A single turn carries every row of the set below to another of its rows. Some are shown first; where does it send the rows asked next?
Kived: [-19 -12   6   4  -6   1  -4  15 -11   2  -1  -7   1 -10  -5  11  -5   6
  20   3   0 -13  10  21   4   5  -8]
Desa: [ -9 -26  -2   7  -3   9  -7  -1 -10  11  -5   4  -6  -6  -1   5  -4  -1
  18   1  -1  -9   7  13   2  -4  -1]
Moge: [ -1 -10   1   0  -6 -11  -3  11  -7   1  -9  -8   1  -4  -7   3 -15  12
  15   2   1  -3  14  18   4  -1  -6]
Kav: [ -5 -13   6   1  -4  -5  -6  -7   0  -9  -9  -1  -1   3   2   8 -11   1
   9  -1   0  -7  18   1   0   7   2]
mase: [-10 -20  -1   4  -9  -6  -6   8  -3  10   5  -3   1  -4   1  -5   2   1
  10  -9   6  -6   4  22  10  -7  -2]
Fosi: [-19 -15   4  14  -6   0  -8  18 -15   5  -7   2  -6   0   4   2   7   3
   3  -5  -5   8  15  12  -6   6   4]
kiliz: [-16  -4   3  -9  -6  -2  -1  16 -16  -7 -10   7  -1   4  -5   5   4   4
  10  -1  -7   9   8  16  -2   6   3]
guzif: [-18 -10  -2  -7 -15   6   0   0   1   0  -9  10  -3   6   3   7  -4 -11
  15  -4  -4  -3   4  13   4   0   0]
Bik: [ -6 -25   2   7  -7  10 -11   3  -9   9  -6  -3  -6  -6   0  10  -9   2
  13   3  -6  -8   5  13   6  -4  -4]
bir: [-24 -10  -1   6 -13  -2   7   9  -4  -7  -2  -7  -8   0  -3   0  -8   2
  10 -10   2  -8  16  19   4   6  -6]
bitog: [ -3 -16   0   4  -3  -7  -3  -8   0  -6  -3  -5  -6   4  -1   6 -13   1
  11   2  -2 -11  19   5   4   7   1]
Lal: [-19 -10  10  -8 -12   9  -3   1   1  -4 -13  -1  -2   5   1  13  -4  -4
  13  -7  -6  -3   1  11   6  -2  -1]
ved: [ -2  -6   1   3 -10 -10  -7  -8   1   1  -8  -2  -5   7   8  11  -9  -3
  10   5  -1  -4  17   5  -1   5   2]
voz: [ -7 -11   6   1   3  -1 -11  11 -26   2  -6   1   4   1  -4   1   7   2
   8  -1  -7   7   6  11  -4   0  -2]
Gukag: [-13 -15   5  14  -6 -13  -6   4  -1   1   1 -10  -9   2  -5  -6  -3  -2
  16   0   3  -9  16  21   2   2   6]
Rabom: [-21  -2   5   3  -3 -12  -1  14 -10  -2  -3   3   0  -4   0   9   3   4
  13   4  -4  -2  21  17  -4  14   5]
fafe: [-21 -12   1  17 -10  -5  -2  17 -12   6  -5   1  -6  -3   6   0   2   1
   3  -6  -3   4  19  16  -5   6  -1]
kogis: [-13  -4   4  -8  -2  -4   2  16 -15  -7 -11   7   2  -5  -9   0  -2   8
  13  -2  -6   5  11  20  -1   3   1]
viz: [ -8 -12  10  -2  -8 -17 -12  10  -8  -2   1  -6   7   3  -1  -1   2   0
  -4  -7   1   5   8  13   1  -2   0]
vofu: [ -4 -20   5   9  -8  11 -14   1 -11  10 -11   0  -5  -5   6  10  -7   2
   9   2  -4  -3   6  12  -1  -5  -2]
fivam: [ -8 -22   2  11  -1  13 -11   0 -10   4  -8   7  -2  -6   2   3  -4  -4
  16   2  -3  -9  10   9  -2   0   1]
fito: [-17 -11  -5  -6 -13   3   4   0   4   3  -5   2  -4   7   1  10  -5  -7
  17  -4  -7  -5   4  13  11  -2  -2]
Dodi: [ -5  -6  10   0   5  -6  -8   6 -24  -1  -4  -5   7  -2  -5   0   4   4
   9  -5  -6   2   6  15  -1  -3  -5]
san: [ -2 -15  -1   4  -8 -11  -4  -8   0   4  -7  -8  -6   5   3  12 -13   3
  12   3   0  -6  18   6   2   3  -2]
nefi: [-21 -15   3  -8 -12   5   1  -2   1  -5  -8  -3  -5   5  -4  12  -7  -3
  16  -6  -2  -6   3  12   9  -1  -4]
kulo: [-21 -10  10  10 -12 -10  -9  15  -5   3  -5  -6  -3   6  -2  -1   5 -10
   8  -4  -7   7   8  19  -2  -4   5]
Sezut: [-23 -11   9   2  -9  -7  -8  16  -6  -1  -7  -1  -1  11  -2   1   8  -7
   7  -6  -8  11   6  12  -2   1   6]
gureb: [ -8  -1   2  -1  -4 -11   3   3  -6   6  -2 -12   3   5  -3   3  -2   0
  18 -11  -4  -3   6  19  10  -7  -8]
mapi: [-15  -6   6   3  -2 -11  -4  11 -12  -3  -4   2  -4   3   3   9   5   6
   8   2  -4   4  21   9  -6  16   7]
Seme: [ -6 -11   7  -1  -3 -16 -11  10 -12  -3  -2  -3   6   8   0   1   4  -1
  -2  -4  -2   9  12   5  -3   4   3]

mapi goes to Fosi
Kived goes to bir
And these:
fito goes to san
Kav goes to fivam
Rabom goes to fafe

A single turn carries every row of the set below to another of its rows. Some are shown first; where does it send the rows asked next?
finel: [  1   7   1  -3 -10  -1  -5  -5   7   4 -13   9   7  -1  -3  -4   8  -8
 -19 -20  -2]
furid: [ -1  -4  13  -9 -12  -2  -3  -4   7  -1   8   1   2   5   2 -18   3  -3
   0  -5  -3]
Moged: [ -5  15  11 -10  -7   6  -5 -13  10   1   1  11  -2   3  -5  -2   4  -5
  -1 -13  -4]
Tak: [-16   0   7  -9  -9  -4 -14  -2   5  -7   5   8  -2  -8 -10 -10   6  -3
  -7  -8  -2]
Goke: [  6  -3  11  -1  -3   4  10  -4  10   4  -8   3  -2   4   1  -9   4   2
 -14  -1  -6]
peg: [-10   2  15 -13 -20   3 -12  -2   5  -6  -6   7   4  -1  -6  -9   6   2
 -14 -11   4]
nonab: [  4   8   3  -6   1   7   1 -14   5   4  -2   8  -2  -8  -4 -15   0  -7
 -11 -14  -4]
reson: [ -8   3  22 -11  -2   5  -5   5  11   9  -3   9   0  -4  -9  -5  10   2
   1 -18  -6]
gego: [  0  11  12  -8   0   7   0  12   7   3  -1  11   4  -9  -6 -12  11  -6
 -11 -13  -3]
nozo: [ -3 -14   4  -3 -13  10  -3  -9   4   4  -1   5  11  -1  -5 -12  -4  -5
 -17 -13   3]
nug: [ -2  -5  17 -18  -5   2   1  -5  10   5   6   9  -5 -11  -5 -11   3  -9
 -10 -20   9]
rodi: [ -2  -9  -1  -6 -10   5   0   5   6   8   1   6  -9  -5  -7   4  12 -12
  -8 -16  -9]
rez: [ -5   6  11 -12   4   1   1  -4  10  -2 -10   9  -3   8  -3  -3   3  -1
 -23 -17  -2]
Dalo: [-10 -11   5   0  -7   6   5  -2   3   0 -11  -7   2   5  -5 -11   4  -7
 -10  -5 -12]
nosa: [  3 -20   6  -5  -9   6  -1 -12   9   7  -2  12  -2  -6  -4  -6   9  -6
 -12 -16  -5]
Deba: [-16  -4   0  -9  -3   4   1   1   8   4   9  -5  -6   1  -5  -4  -9  -7
  -9 -12  -5]
lig: [  6   0   0  -9  -6  -6   0   2   9   1  -7 -10   2  -1  -6 -11   4  -7
 -22 -12  -1]
tomup: [ -7  -4  13 -12  -6   4   7   6   8   1  -5   4 -18   2  -1  -8  10   3
 -18  -8  -5]
zez: [ -5 -15   9  -3 -17   9   5  -1   2  12   3  10  -2  -4  -2  -8  11   1
  -3  -8   0]
satig: [ -6  -8   3  -5  -3  10  -4  -5  11  15  -4   6  12   4  -7  -6   2   0
  -7 -17 -17]
tadum: [-10  -4   8  -7 -14  -4 -12  -2   5  -2  -6  -4   2  -4 -15   0   5  -1
 -10  -7 -10]
Zilo: [  3  -3  10  -8 -14  11  -3   7  10  -4  -4  -8  -4  -4  -4  -5   5  -9
  -6  -1  -2]
meven: [-17  14   6 -11 -11   5  -1   3   9   5   8   0   3  -5  -5  -2   7  -5
  -5 -13  -2]
goror: [-19   8   6 -10  -2   2  -3   5   7   4  -6  -8   8   4  -5  -3  -1  -6
  -4 -13  -4]
kot: [  0   3   7  -1   1  -4   3 -11   8  10   1   0   3   5  -5 -11   7  -6
   0 -19 -10]
Talop: [ -6   2  17  -9  -3   1 -15  -6   4  -1   0  10   2   7   1   0   8  -8
  -2 -11  -3]
Metol: [  0  -2   7 -11   3   9   3   5   9  -3   3   0  10   5  -3 -10   4  -7
 -15  -2   8]
tum: [-10 -14  17 -19  -6  14  -1  -3   8   4  -4   6   8  -2   1 -17   6  -6
 -10 -23  -4]
lakap: [-13 -11  15 -10 -10   1   2  -1   3   5   6   2  -8   3   1  -7  15  -7
  -5 -20   5]
fanid: [-11  -4   9  -6  -5   1  -2   3  -1 -11  -6  -9  -6  -7 -10  -2   4  -8
  -9 -11   0]
lomon: [ -6  -7   7  -8  -5   8   8 -10  18  14  -1   4 -10  -3  -6  -6  -2   1
 -11 -23  -5]
poza: [ -1  -4   6  -8  -1   9  -1   0  12  -3 -14  -7  -5  -3  -9  -1   6  -4
 -21 -13  -7]
gudi: [  0 -21   5  -6 -10   3  -4   0   5   0 -10  -6  -6  -4  -5  -1   0  -7
  -6 -15  -2]
bet: [  2  -3  10 -12  -3   1   0 -22   9   6   5   5  -2   7  -5  -2   6  -6
 -12 -14  -4]
kas: [  4 -23   7  -9  -8   4   0   0   9   2   0  15   5   1  -4  -4  -1  -6
 -10 -14  -2]
nep: [-17  -2  16 -11   2   2  -6  -5   3   9  -4  11   0   0  -9  -2  12  -5
 -13 -22  -3]
vog: [-16  -3   7 -18 -10   3 -11  -2   3  -4   7  -1   0  -5  -8  -8   4  -9
  -6 -16   6]
zevip: [ -3   3   7  -3   0   5   8  -1  16  15  -5   4   0   6   5  -6   1   0
 -18 -13  -2]
Vamo: [-12  -3  -4  -7 -10  -7  -2  -6   8   6  -4  -3   8  -1  -3 -14  12  -8
  -2 -13  -8]
beri: [ -6   1   4  -2  -5   5  -2  13   9   6 -16   0  -3  -8  -9  -4  -4  -6
  -5 -15  -5]
zug: [-12 -11  19  -9  -6  16  -4  -3   3   9   2  11   6   5  -3 -10  11  -8
  -3 -15   4]
pud: [  2  -6  18 -10  -1  12   7  -3   9   5  10  -1   4  -4  -4 -17   3  -4
  -4 -12   1]
fegi: [ -3  -4   9  -9  -7   8  -4   3  14   6 -11  15   2 -10 -13  -3   4   7
  -6  -6  -7]
bemiz: [  0 -18  10  -8  -8   5   0   9   0   1  -7   3   6  -5 -13  -4   0  -3
 -17 -10  -1]
maveg: [ -6  10   9  -6   1   8   1  -4   8   3   6   7  -7   0 -10   8   9  -7
 -11 -16   1]
ziv: [  0   5  -1 -15   3   3  -2  -1  11   0  -6   4   2   6  -6 -11  10  -3
 -23 -17  -6]
vamef: [ -2 -10   6  -7 -16  11  -3   5   8   9  -3   3   1 -16  -6  -9  11  -8
   0 -10  -3]
Gef: [ -3   2   8  -7  -3   7   8  -9  14  10  -4   9   0  -5   3 -20   1 -11
 -13 -23   0]

nozo goes to finel
lomon goes to maveg
And these:
furid goes to satig
vamef goes to Goke
Zilo goes to Dalo
lig goes to tadum
poza goes to fanid
Metol goes to Vamo
nep goes to nug
vog goes to nosa
zug goes to Gef
tum goes to nonab
zez goes to zevip
reson goes to pud
tomup goes to Deba
kas goes to ziv

